The same turns and mirrors carry the whole set onto itself, and each row onto the other rows of its family. Which rows share a family with each named row? Give them in list order.
These 16 rows form 4 families of 4 rows each.
H: [ 46, -42,  -8,  35, -37,  52,  49,  10]
R: [ 52, -39,   9,  21, -12,  26,  27,  47]
G: [ -6,   6, -34, -38, -28, -11, -42,  15]
Z: [ 60, -29,  13,   5, -15,  12,  24,  55]
W: [ -5,  -3, -66, -24, -54,  10,  -9, -45]
L: [ 61, -43,  10,  13, -15,  18,  22,  42]
D: [ 44, -38, -19,  35, -39,  44,  58,  -2]
C: [-14,  22, -42, -38, -35, -11, -29,  15]
P: [ 54, -45, -12,  37, -36,  46,  51,   1]
X: [-17,   6, -66, -11, -52,  19,  -6, -41]
F: [  4,   0, -44, -43, -25, -21, -35,  -1]
U: [-23,  15, -65, -17, -55,  14,  -2, -28]
M: [ 31, -31,  -8,  43, -43,  39,  67,   6]
V: [ -8,  17, -53, -34, -34,  -3, -34,   3]
Y: [-12,  14, -68, -20, -53,  15, -16, -32]
J: [ 40, -29,  18,  18, -16,  13,  35,  54]

Which other rows belong to the same family as F? W, M, J

The same turns and mirrors carry the whole set onto itself, and each row onto the other rows of its family. Which rows share a family with each named row? Give them in list order.
These 30 rows form 5 families of 6 rows each.
neta: [ 37, -20,  30,  30, -27,  -9,  43, -26,  15,  25,  25,  31,  39,  -6,  -8,
 -11, -29,  19, -50]
sed: [-21, -17,  11, -34,  10,  12, -47,  31, -29,  27, -44, -47, -20, -18, -10,
   1,  12,  12,  45]
zode: [-24,   3, -24,  -5,  25,  35,  -7,  34,   6, -35, -33,   8,  26,  49, -30,
  32,  13, -39,  38]
rafo: [ -2, -12, -14, -56,  37,  -8,  17,  52,   4,  15,  -6, -20, -35, -43,   9,
 -27,  26, -28, -12]
dasig: [ 21, -15,  21,  45, -16,   5,  23, -27,  26, -15, -10, -11,  11,  18, -71,
 -25, -28,  44,   4]
vagu: [ -5, -16,  14, -55, -14,  12, -34,  31, -45,  32, -30, -19,   4, -30,  45,
  24,  26,   1, -11]
buro: [ 44,  17,   5,  -8,  -8,  11,  14, -68,  23,  -5,  48,  46, -24, -36,  -4,
   3, -14,  -8, -24]
kibeb: [ -6, -17,  24,  -9,  -1,   3, -43,  57,  -3,  34, -14,  16,  42, -21,  34,
  41,  29,  -9, -34]
Fenas: [-55,  29,  30, -15,   3,  -3, -39,  30,  -7, -27, -20, -18,   3, -26,  10,
  31,  47, -21,  33]
seme: [ 38,  -9,  35,  45, -51,  29, -31, -21,  -7, -36,  26,  13,  47,   3,  -8,
  -2, -10,  34,  -4]
did: [-25,  -7, -19, -14,  45,   5,  39,  33,  19,  23, -17,  32,  27,  34, -18,
  22,  -8, -61,   5]
ganip: [  8, -22,  24,   1, -58,  39, -21, -68,   4, -22,  32,  15,  -1,  15,   3,
  -2, -11,  28,  26]
fudip: [-23, -12,  15,   7,  10,  16, -62,  55,   8,  -6, -48, -25,  14,   5, -29,
  25,  31,  17,  20]
rerod: [  9,  -8, -12, -47,  17,  13, -28,  56, -18,  -8,  14, -13, -15, -48,  39,
 -13,  41, -28,  -3]
bubo: [ 30,  19,  -3,  -4,   4,  11,  20, -71,  35, -24,  19,  20, -47, -19, -50,
  -7, -16,   9,   2]
Lolo: [ 50,  -4,   5,  13,  15,  11,  44, -13, -43,   5,   6,  33,  58, -17, -12,
   7, -50, -43, -14]
Kat: [ 50,   7,   1,  22,  -4,  42,  -2, -13, -56, -54, -10,  11,  56,  -2, -25,
  17, -32, -21,  19]
Gabas: [ -3,  -7, -19, -43,  28,  14, -22,  53,  -5, -27, -16, -40, -38, -32,  -7,
 -23,  38, -10,  22]
zab: [-26,  20,  -7, -12,  16, -27,  16,  29,  -8,  13, -17,   3,   7, -37,  46,
  51,  57, -18, -27]
vum: [ 25, -30,  -2,  -1, -44,  13,  35, -69,  10,  22,  31,  31,  -2,   8,  22,
   7, -10,  27, -23]
rekim: [ 16, -13,  33,  21, -46,  10,  27, -50, -17, -66,  30,  10,  28, -44,  16,
   9,   4,   2, -11]
Zasi: [ -3,  -1, -24,  -4,  20,  29, -10,  38, -11,  -5,   3,  42,  52,  25,  27,
  45,  17, -57,   7]
dek: [ -5, -25, -15, -36,  26, -14,   9,  29, -21,  70, -44, -30, -21, -26,   9,
  11,  13,  11,  -5]
nakur: [-45,  15,  -8,  14,  52, -37,   8,  31,  15,  29, -24, -21, -19, -28, -15,
  18,  35, -13,  33]
gura: [ 43,  23,   0,   5, -17,  33, -27, -67,  14, -47,  38,  27, -28, -26, -18,
   6,  -2,  10,  10]
mag: [  9, -32,  -5,  20, -20,  13,  22, -69,  27,  17,  19,   4, -26,  20, -34,
 -16, -23,  38,  31]
tiv: [ -3, -18,  32,  45, -10,   0,  19, -49,   6, -50,  23, -14,   2, -36, -44,
 -24, -16,   7,  48]
zad: [ 26, -27,  -5,  49,   2, -22,  75, -50,   4, -10,  25,   6,   7, -45,  -9,
  -5,  -6,  11, -11]
Vuvom: [-24, -23,  10,  -9,  33, -23,  11,  53,  32,  53, -49,  -8,   7,  -4, -29,
  18,  12,   1, -27]
Lom: [ 29,   1,   6,  11,  21,  17,  48, -17, -26, -27, -31,  -1,  31,   7, -70,
  -7, -55, -25,  17]

Which other rows belong to the same family as dasig? neta, kibeb, seme, fudip, Vuvom
Which other rows belong to the same family as dek? sed, vagu, ganip, vum, mag
Which other rows belong to the same family as Gabas? rafo, buro, rerod, bubo, gura
Which other rows belong to the same family as rekim? Fenas, zab, nakur, tiv, zad

